Rotation paths and how fast each direction turns (degrees a step)
Each turn is a multiple of 5 degrees from 10 to 175, or 0.
Each row of a path follows its step; steps can be skipped.

step 3: [-0.88  1.14  1.53  0.43  0.73 -0.48  0.00  2.32 -0.31 -0.72 -1.55 -1.45
 -2.45  2.04  0.59  0.87  0.73 -0.15 -0.99  3.44 -2.22  3.03 -1.27 -1.05
 -1.82 -0.04 -0.35  0.42 -0.84  1.44  1.02 -2.28 -3.78 -1.13  1.17 -0.22
 -0.23 -1.16 -0.13 -0.25 -0.22  3.38 -1.98  2.56 -0.40 -0.72  0.78 -0.18
  0.00  0.78 -0.47 -1.05]
step 5: [-0.73 -1.80  0.30 -1.30  1.44  2.92  0.58 -0.47  2.28  1.08  0.46 -0.39
  0.34  1.58  1.23  2.17  2.38  0.89 -0.59  0.25 -2.23 -2.39  0.79 -1.05
 -1.31  0.59  0.39  0.81 -0.33  0.29 -1.63  0.74 -0.26  0.98  1.63  0.99
  2.84  0.63 -3.39  1.20 -0.03  2.27  1.34  0.26 -1.05 -0.55 -1.14 -1.89
 -0.79 -3.29  1.04  1.81]
step 7: [ 0.28 -1.59  2.42  0.51 -0.35 -0.39  2.61  2.89 -0.96 -1.24  1.54  0.96
  1.07  0.52 -0.28  1.05 -0.47  0.49  1.35 -1.72 -2.42 -2.19  1.56  2.94
  0.31 -1.01 -0.93 -1.61 -0.40 -0.88  1.24 -1.25  4.20  1.89  1.12 -0.66
  0.77 -2.22 -1.02  0.20 -0.10 -0.10 -2.88  0.93  2.01  0.10 -0.58  0.38
  0.57 -0.20 -1.50  0.76]
step 8: [-0.20  2.09 -2.24 -0.18 -1.05 -3.54 -2.12  2.60  1.68  1.60 -0.01  1.39
 -1.28 -1.10  3.25  0.45 -0.51  1.42  0.70  2.05  0.82  1.56 -2.62 -0.29
  3.39 -0.05  1.41  0.86 -0.93 -0.80 -0.87  0.24  1.16  2.13 -0.97  0.31
  0.39  0.05  1.36 -1.95 -1.75 -1.19 -0.47 -0.68 -0.68  0.19  1.03  0.23
  0.59  0.51  2.19  1.61]
step 10: [-0.29  2.50 -0.93 -1.17  1.90 -0.04  0.28  1.07 -0.75  1.56 -1.95 -0.79
 -0.55  0.52 -0.59 -2.22  0.34 -1.78 -0.55 -0.71  3.73  0.12  1.57  1.45
 -2.01  0.78  1.81  0.98 -0.69 -0.39 -2.88  0.32  0.96 -0.78  1.72 -2.09
 -0.47  1.91 -0.53  1.15 -1.67 -1.25 -1.12 -0.26 -4.57  0.70  0.46  0.08
 -1.66  0.83 -0.70  1.06]
step 13: [ 0.89  0.09 -0.75  1.49  1.73  0.87  0.98  0.59 -3.39 -0.88  1.03  1.51
 -3.43  1.09  1.48  0.72 -1.54  0.51 -0.37  1.34 -0.87  1.88  0.75  0.23
  2.44 -3.54 -1.18 -0.50  0.84  0.81  3.25  0.49 -1.27 -0.98  1.53  2.77
 -0.54  1.31 -0.09 -0.03  1.75  0.38 -1.39 -0.50  0.26 -0.26 -1.29 -2.88
 -1.21  0.79  0.17 -0.47]
step 17: [ 0.23 -2.08  0.61  1.13 -1.17  0.27  0.70  0.30 -0.90  1.69  0.55  1.43
  0.49 -1.06  2.30 -1.57 -1.87 -0.40  2.01 -1.39 -1.48 -1.37  1.41  1.61
 -0.43  0.65 -0.38 -3.25  0.21  0.31  0.18  2.79  0.70  0.46 -2.05 -2.13
 -1.71 -2.20  0.93  0.90  0.57 -0.88  3.26  1.76 -1.56  1.26 -0.56 -0.46
  1.72 -1.91 -1.46  2.45]
step 19: [-0.97  1.04 -1.94  2.17 -0.67 -2.80 -3.95  1.42 -0.47  0.11 -0.20 -1.50
 -0.75 -0.78  0.60  0.42 -0.11 -0.55 -0.42  1.02 -1.32  1.15 -0.52  0.68
  1.37  0.92 -1.56 -1.95  0.83 -0.31  1.86 -0.55 -2.42  2.61 -0.22 -1.99
 -2.27  0.63 -0.37  0.24 -2.01 -0.62 -2.18  3.56  0.67 -0.87  2.14  0.30
 -0.47  0.32 -1.59 -0.43]
step 22: [ 0.83  0.69  0.42 -0.58  0.48  0.69  1.36 -1.58 -0.74 -1.00  1.86 -1.43
  1.62 -1.08 -2.38 -2.60 -0.64 -0.05  1.93 -0.91  2.47  0.28  0.78 -1.60
  0.33 -0.21  0.79 -1.47  0.58  0.67  1.20 -2.65 -1.08 -3.00  2.02 -1.25
 -0.77 -0.18  2.92 -0.87  1.44  1.85  2.63 -0.60  0.68  1.33 -0.45  3.44
 -0.09  0.63 -0.61 -2.09]
[-0.32 -0.70  0.21 -0.66 -0.61  0.36  0.70  0.14 -0.52 -0.45 -0.35 -0.50
  0.41  0.06  0.90  0.41  0.30 -0.63 -0.73  0.48 -0.40 -0.26 -0.53 -0.34
  0.27  0.36 -0.41 -0.10 -0.30  0.29  0.32 -0.06  0.69  0.05 -0.19  0.66
 -0.06 -0.41  0.09 -0.25  0.21  0.07  0.65  0.59 -0.07  0.37 -0.14 -0.27
 -0.61 -0.22  0.28  0.50] -> 35
[ 0.54 -0.22  0.52  0.48  0.26  0.63  0.71  0.05 -0.90 -0.02  0.18 -0.05
 -0.54  0.81  0.11  0.03 -0.30  0.05  0.12 -0.05  0.23  0.06  0.12  0.50
 -0.23  0.65  0.65  0.19 -0.20 -0.45 -0.08  0.28 -0.33  0.17 -0.43 -0.18
 -0.70 -0.74 -0.17 -0.25 -0.03 -0.48 -0.83  0.14 -0.13  1.06  0.54 -0.35
 -0.30  0.41  0.09 -0.20] -> 110
[-0.10 -0.04 -0.03 -0.45 -0.62  0.05 -0.19 -0.48 -0.51  0.71  0.06  1.02
 -0.36 -0.13 -0.83 -0.02  0.77  0.31  0.94  0.86 -0.20 -0.11  0.37 -0.04
 -0.14  0.20 -0.53 -0.43 -0.41 -0.14  0.47 -0.23  0.25  0.14  0.07  0.49
  0.10  0.41 -0.74 -0.18 -0.34 -0.77  0.23  0.56  0.04  0.43 -0.07 -0.12
 -0.20  0.18 -0.04 -0.39] -> 60
[-0.19 -0.31  0.19 -0.35 -0.54  0.53  0.09  0.72  0.29  0.03  0.05  0.58
 -0.16 -0.87  0.13  0.09  0.30 -0.92  0.35  0.07  0.35  0.09  0.24  0.39
 -0.31  0.21  0.58  0.01  0.39 -0.50  0.18  0.78 -0.22  0.21  0.10  0.61
  0.16  0.50  0.77 -0.12 -0.24  0.38 -0.80 -0.52  0.16 -0.20 -0.79  0.04
 -0.70  0.60  0.02  0.23] -> 20
[ 0.04 -0.71 -0.24  0.08 -0.56 -1.04 -0.11  0.37  0.31  0.30  1.00 -0.10
 -0.01  0.49  0.25  0.43 -0.07 -0.15 -0.77 -0.06  1.44  0.34  0.31  0.08
 -0.52 -0.15 -0.19  0.10  0.04  0.03  0.35 -0.14  0.17 -0.21  0.08 -0.21
 -0.06  0.20  0.02 -0.25 -0.57 -0.70 -0.01  0.13  0.02  0.39 -0.11  0.50
 -0.46 -0.68 -0.51 -0.08] -> 35
[ 0.00  0.52  0.40 -0.13 -0.41  0.16  0.27 -0.09  0.37 -0.09  0.86 -0.27
  0.45  0.45  0.21 -0.64 -0.02  0.15  0.57  0.13  0.32  0.23  0.30 -0.35
 -0.01  0.10 -0.17  0.35 -0.84 -0.55 -0.63 -0.20 -0.16 -0.17  0.41  0.67
  0.60  0.12  0.15 -0.42  1.19  0.51 -0.71  0.95 -0.05 -0.07  0.05  0.28
  0.06 -0.33 -0.38  0.20] -> 175
